One turn sends every row of this set to another row. A few are shown first. Where does it send the rows asked after them?
vibal: [  8   1   6   8  13   4   0 -15   1  27  -6  -4   3 -21 -16   1  -5  27
  21   8 -11  20 -15 -14  25  -4  27   2 -15   0   3  15  -5]
sare: [  1   1 -30  -5   2   5 -12   2  15  26 -14 -17  -5  -9 -13 -15  12  16
  -8  18 -30   0   2 -19  18  -4  -1   2   4 -31  12  34  -2]
Fekef: [ -5   1 -29   1  17  33   0 -10   8   3  11 -16  -8 -11  -8   9 -15  22
  30  35 -12   4  -3  -5  31   4   9 -13   1  -4   8  12  -9]
nagaz: [ -1   8 -12  -8  13   4  -8  -5  40  28   3 -11  -6 -15   8  -2  -9   9
  14  21 -31   0  10  -7  25  21  17  -9  -9  -8 -10  19 -15]
senab: [  6  23 -22   2  18  27 -26   4   3  -9 -19 -11  14  -2 -11 -23   9   5
  18  21 -18  13   0 -13   8  -5   4   1  -4 -34  -5  37 -21]
nanud: [  1  -1 -24 -12  -5  21 -14   6  26  -1   1 -23  -2   2 -14 -20  -3  26
  -4  19 -27   2   9 -13  19  -1   8   4   0 -25  15  29  10]
mivis: [-21  -6 -24   1  31  12   0 -19   4  14  -1 -14   8 -25  15  -2   9  20
  22  24 -28   8 -10  -2  16  22  12   6 -24 -23   4  13 -14]
butuz: [ 17  10  -5   6   4   9  -1 -16 -10  23  -2   4   3 -11 -24  -9   6  29
  16  11  -5  12  -2 -23  12   4  21  -9  -1  -5  -5  18   7]
tulo: [-22   2  -1  -2  -3   5  -5 -16  13   7   6 -23  -4 -11 -14 -18  -1  37
  -1  10  -8  13  -1 -11  18   7   3 -12 -23  -5  -1  12  -4]
ferul: [ 14   8 -29  -4  25  31   5  -4  10   3  -4  -4   7   2 -11   0   3 -14
  11   8  -7  -6   5  20  -2  12   8  -3   4  -8   8  21 -15]
Nades: [  9  -8 -31   5  32  17  -7  -5  21  -9   4 -31  15 -16  -6  -8 -22  18
  23  23 -15   5   7  -7  17  23   5 -10   0 -20  -7  12 -18]
Fot: [ -4  -3 -14   8  16  11   1 -12  -8  18  -3  -9   3 -30 -31  12   6  25
  22   5  -7  14  -5 -19   9   5  10  -1 -15   9   7  13 -14]
Nanuk: [  8   6   0   3  34  14   8 -16   3  -2  -3 -11  16  -9   0  13 -19  10
  23  -9 -28   9  -1  11  15  11  23   7  -7 -11  18  21   1]
miv: [  3  14  -6  -8  28   3   1 -19  -2  15  -9  -6  15 -13   3  13 -12  -6
  27   2 -36  14   5   1  -1   7  18  16 -13  -2  -1  25  -7]
Nup: [  8  14  -6 -15  30  12   0 -27   8  -2   2 -21  21 -13  -8  17  -9  20
  10 -10 -28  11  -4   2  12  -5  26   5 -16 -13   1  35  -2]
relel: [  4   2   0   3  11   8  -7 -27   3  17   0  -9   9 -32 -22  12   6  26
  25   6  -4   9 -10 -22   8  -2  21   8  -6   2  -3  24  -6]
tozo: [ -1   9 -24   4  17  24 -22 -10   8 -11 -10 -21   8  -3  -6 -19  15   6
  12  29 -25   2   4  -2  -1  -6   1   0 -11 -31 -14  27 -31]
rel: [ -2  -2 -26 -18   3   6  -5  -3  30   7  -6 -19   8  -8 -13 -20   8  22
  -5   5 -26  -3  10 -23  10  -1  -3  11   2 -29  13  34   2]
retir: [ 11   6 -39 -13   2  26  -8   3  17  -3  -6 -11   6  -4 -16 -15   6  22
   5   3 -21   2  -2 -16  15  -1   9   1 -13 -21  21  50   7]
sif: [ -2   8  -7  -5  35  29   2 -16  10  12 -12  10   0   4 -25  -8   6   8
  15  -1 -10   3  11  13  -1   8   6 -11 -12 -17  26  22 -20]
Modu: [ 16   5 -27  -6  19  19   3   4  14  35 -15  -6   4  -3  11  -4 -15   6
  13  22 -18  25  -4   1  26  22  11  -8  -9 -22   8  13 -18]
Gusur: [  2   9 -15   2  35  29  -3  -1  14  -7 -17   3   8  -1  -7  -6  10  11
  20   4  -6   8   7  27  -5  15  12  -2 -10 -19  14  10 -19]
Mumat: [-12  20  -5  -3  -8   9  -1  -9  10  10  12 -17  -1  -2 -21 -10  -3  26
   2   2  -9  18   8 -20  20   5 -10 -14 -16  -2  -1  13 -11]
fep: [  8  10 -16   4  20  24 -31  11  24  -4 -16   1   7  -6  -2 -29   5   8
  13  21 -29   6   6  -4   5   1  17   8  -7 -31 -10  28 -13]
Mil: [  7   9 -13  -2  23  34   3 -14  14   4  -7   0  12  -6  -8  -5   9  -2
  13  -4   2  -6   7  19  -5  14   6   1  -2 -28   2  15 -25]
tivos: [  2  15  -9  -1  15  25 -18  -2   3  -2 -17   2  12  -6   1 -16   3  10
  25   5 -16  -1  16  -8   5  -4  17   2  -5 -38 -27  24 -11]
tuvis: [-18  -9  -1 -12   7   8 -13 -23  18   6   8 -18   1  10 -11 -19   1  24
   3  -1 -11  19  16 -14   8   2  -9  -3 -25 -13  -3  18 -11]
Pap: [-10   9 -35  -8  27   1   0   6  15   9  -9 -16   7  -7 -14  -5  19  28
  21  39 -34  17   4 -10  13  16  15  -6 -14 -14  14   6 -16]
faro: [ -2  21  -3 -12  32  16  10 -24  -5   7  -5  -2  16  -1  -3  11  -9  -2
  17  -2 -33  14  -6   4  11   2  13   9  -5  -4  18  28  -1]
Nedi: [-10   9 -12  -4  -3   6   3 -10  13  10   8 -29  -2 -15  -9  -2 -22  29
  -2  -1 -16  10  10 -14  20  -4 -14 -10 -15  -9  -9  18 -10]

Nanuk -> Gusur
Fot -> miv
Now find these:
faro -> Mil
Fekef -> mivis
retir -> tuvis

